The same turns and mirrors carry the whole set onto itself and the rows of a family onto each other. Which other rows belong to the same family as each row named below? List them in the order they appear above.
These 32 rows form 8 families of 4 rows each.
sula: -4.714,1.046,-0.123,4.217,0.515,0.922,1.168,0.056,0.995,-0.745,0.926,-1.672,-0.625,0.290,2.177,2.770,2.325,-1.400,0.382,1.230,2.590,-0.680,2.169,2.213,2.275,6.129,-1.261,-2.492,0.358
zetuz: -3.281,3.150,-0.335,1.505,0.516,2.044,0.331,2.384,1.667,-0.729,3.025,0.767,2.567,3.451,0.805,-1.025,-0.552,-2.292,0.053,-1.729,2.361,1.658,-0.585,0.766,-1.979,1.834,-3.531,-1.320,-0.695
Ziro: -4.647,1.212,0.705,2.955,0.619,1.052,1.488,0.028,0.614,-0.266,1.429,-2.621,0.467,0.922,2.561,1.006,2.473,-0.821,0.036,1.415,2.205,-2.283,1.832,1.988,1.514,6.112,-1.787,-3.491,-0.133
tipom: -3.015,5.034,0.744,0.911,0.527,0.929,0.841,1.360,2.627,0.762,-0.775,-0.024,2.114,0.783,-1.196,1.250,-1.004,0.144,0.390,0.956,4.287,-1.544,1.984,1.875,-1.086,5.088,-1.956,-1.134,1.848
lisu: -3.782,-2.825,-0.884,2.074,-0.948,1.205,0.848,0.271,2.692,0.146,1.705,-1.333,-0.250,1.501,0.632,-1.270,1.503,-0.795,-1.262,0.826,2.998,3.057,0.581,1.597,0.853,2.981,-0.543,0.423,1.130
modin: -2.702,-3.078,-1.557,1.852,-0.138,1.566,1.623,-0.102,3.303,-0.093,1.741,-0.554,0.556,1.327,1.269,-1.692,0.267,-0.594,-1.016,-0.178,2.519,2.937,1.006,1.866,0.325,3.684,-1.317,0.527,1.458
Zibaf: -2.296,4.294,0.268,1.399,-0.116,0.556,0.330,1.199,1.693,0.166,-1.465,0.952,2.675,0.742,0.494,1.915,-0.931,0.206,-1.553,1.069,3.917,-1.765,0.749,1.391,-1.462,5.177,-2.699,-0.081,2.091
lim: -3.736,-2.751,-0.495,1.752,-1.058,0.868,0.373,0.726,1.921,-0.067,1.927,-1.589,-0.272,1.566,0.772,-1.136,1.432,-0.432,-1.050,0.603,2.775,3.325,0.314,1.094,0.418,3.816,-0.343,0.614,1.966
vomi: -3.061,3.036,-1.071,0.792,0.443,2.190,-0.068,2.557,1.557,-0.586,4.289,-0.275,3.015,3.585,0.516,-0.794,-0.181,-1.267,-1.461,-1.198,2.241,1.631,-0.419,0.624,-1.895,1.822,-2.063,-2.164,-0.100
tuve: -5.582,1.958,-0.116,3.912,1.096,1.609,1.983,0.258,0.396,-0.198,1.396,-2.634,-0.002,0.953,3.077,1.431,1.070,-0.797,0.092,0.478,2.704,-1.409,1.610,0.984,2.743,6.339,-0.702,-1.776,0.958
Tudos: -2.748,3.487,-0.376,1.193,0.048,2.364,0.491,2.602,1.207,-0.377,2.949,0.812,2.765,3.606,0.730,-0.370,-0.142,-2.221,0.018,-2.047,2.257,2.268,-1.106,1.087,-2.212,2.553,-2.672,-1.068,-0.180
Notog: -3.002,3.265,-0.744,2.197,0.001,2.866,0.409,2.364,0.794,-0.095,3.744,1.522,2.758,4.191,0.923,-0.674,-0.213,-1.679,-1.333,-1.947,2.578,1.335,-0.377,0.913,-1.469,2.250,-3.144,-1.356,0.032
luf: -3.307,-3.174,-0.743,2.329,-1.375,1.903,0.941,0.703,1.620,1.033,0.769,-1.615,0.076,2.422,0.447,-0.963,0.250,-0.166,-0.403,-0.055,2.383,2.722,0.419,0.767,0.388,2.872,-1.101,0.552,1.322
Pemo: -3.565,-2.718,-0.855,1.523,-1.517,1.243,1.394,0.407,1.811,0.645,1.377,-0.691,0.326,2.328,0.862,-1.542,1.373,0.351,-1.989,1.020,2.775,2.582,1.345,1.774,-0.028,3.526,-0.530,0.447,1.781
taso: -2.615,-3.198,-0.425,2.415,-0.834,1.632,0.925,0.489,2.533,0.350,2.588,-2.114,1.225,1.740,-0.003,-1.159,0.247,-1.079,-0.599,1.181,3.239,2.298,0.481,2.312,-0.178,3.242,-0.327,-0.270,1.854
lirid: -1.919,4.623,-1.212,1.505,0.756,0.553,1.117,1.227,2.860,-0.516,-1.673,0.955,2.248,0.512,0.090,1.636,-1.189,0.290,-0.265,0.182,3.705,-1.335,1.973,1.431,-0.482,5.736,-2.154,-0.358,0.878
Tani: -5.000,1.393,0.554,3.671,-0.181,1.143,0.804,-0.408,1.232,-0.438,0.970,-1.705,-0.156,1.947,2.733,2.033,3.045,-1.512,-0.586,0.332,2.106,-2.137,1.803,1.618,1.969,6.029,-0.677,-2.861,0.500
pon: -2.068,5.547,-0.237,1.499,-0.235,0.573,0.013,0.951,2.260,-0.124,-1.184,0.554,2.325,0.549,-0.499,1.867,-1.104,0.018,-0.379,0.937,2.756,-1.412,1.222,1.150,-0.826,5.251,-2.804,-0.246,1.438
mep: -2.804,-2.920,-0.442,1.258,-0.571,1.283,1.792,-0.432,2.263,-0.762,1.969,-1.124,0.745,2.107,0.937,-1.580,0.822,-0.998,-0.341,0.320,2.221,2.495,0.795,1.149,1.088,2.573,-0.120,0.417,1.204
Fos: -2.680,3.355,-0.983,1.195,0.239,2.276,-0.355,2.298,2.480,-0.682,3.993,0.877,2.182,3.793,0.284,0.387,-0.385,-1.677,-0.041,-1.724,1.421,2.474,-0.052,0.668,-1.349,2.240,-2.908,-0.412,0.595
rezo: -3.082,4.662,0.223,2.285,0.709,1.144,-0.412,1.522,1.996,0.445,-2.307,0.339,1.661,0.267,-0.350,2.005,-1.519,-0.007,-0.662,0.374,3.303,-1.207,0.886,0.537,-1.134,5.368,-1.563,-0.901,1.955
sekin: -5.315,0.666,-0.038,3.980,1.500,0.530,0.864,-0.062,0.147,0.362,1.101,-1.063,0.340,2.134,2.665,1.493,2.308,-1.060,-0.708,0.484,2.407,-1.817,2.170,2.281,2.071,6.250,-1.154,-2.926,0.109
gul: -5.266,0.796,-0.004,4.148,1.080,0.211,1.261,-0.485,0.792,-0.983,0.904,-1.942,0.910,1.497,2.013,0.812,1.748,-1.078,-0.026,0.970,2.113,-1.271,2.456,1.583,2.273,6.030,-0.607,-3.512,0.249
Bopok: -3.367,-3.007,-1.310,1.455,-1.184,1.673,0.457,-0.751,1.653,-0.228,0.880,-1.081,0.778,2.137,0.798,-1.445,0.790,0.199,-1.202,0.460,3.009,3.101,0.416,1.978,0.581,3.102,-0.705,0.022,0.730
fide: -3.226,3.280,-1.268,1.116,-0.635,1.965,-0.354,1.786,0.706,-0.110,3.622,0.518,2.050,3.648,0.885,0.389,-0.028,-1.790,-1.222,-2.376,1.900,1.895,-0.477,1.302,-1.848,1.586,-3.015,-1.409,0.189
kesud: -2.364,5.210,0.182,0.890,0.445,0.533,1.135,1.102,1.779,-0.503,-1.532,0.979,2.393,-0.363,-0.108,1.663,-1.226,-0.996,0.083,0.716,2.992,-0.852,0.802,1.732,-0.911,5.338,-1.706,-1.185,0.940
zad: -4.868,0.798,0.318,4.026,1.286,0.652,1.644,-0.777,0.476,-0.693,0.625,-2.076,0.416,1.565,2.634,1.640,2.239,-1.281,-0.016,0.773,1.935,-1.191,2.242,1.950,2.308,5.358,-0.425,-3.073,1.021
kotuv: -3.684,1.523,0.506,3.244,1.157,0.430,2.495,-0.024,0.495,-0.019,1.647,-1.878,0.193,1.195,2.463,2.750,2.130,-1.554,-0.566,0.141,2.686,-0.783,2.563,2.060,2.575,6.345,-1.212,-2.955,0.793
pek: -2.660,3.344,-1.846,1.798,1.067,2.489,0.301,3.266,1.073,0.287,3.361,-0.359,1.567,3.454,1.288,-0.372,-1.212,-2.024,-0.480,-1.463,0.898,1.868,-1.005,1.406,-1.924,2.387,-2.154,-0.138,-0.198
pib: -1.798,5.362,0.252,1.613,-0.309,0.461,0.480,1.535,1.591,-0.327,-1.426,0.118,1.571,0.627,-0.391,1.966,-0.831,0.230,-0.405,1.075,2.850,-1.241,0.929,0.970,-0.982,4.589,-2.989,-0.340,2.092
leto: -1.568,3.169,-0.631,1.203,0.714,2.479,0.195,2.262,1.266,-0.249,4.033,0.396,1.926,3.625,0.840,0.030,0.298,-2.742,-1.144,-2.201,2.134,2.439,0.503,1.139,-1.843,2.779,-2.427,-0.742,0.184
zivar: -2.682,4.789,0.514,1.238,0.395,1.210,0.468,0.593,3.029,-0.320,-2.302,1.139,2.036,0.925,-0.116,1.314,-0.979,0.299,-1.321,0.858,2.916,-1.629,0.312,1.539,-0.830,5.202,-2.333,-1.139,1.460

Which other rows belong to the same family as Zibaf? Notog, Pemo, sekin
Which other rows belong to the same family as luf? Ziro, vomi, rezo
Which other rows belong to the same family as kotuv? modin, lirid, leto
Which other rows belong to the same family as taso? tipom, tuve, pek
Which other rows belong to the same family as zivar? Tani, Bopok, fide

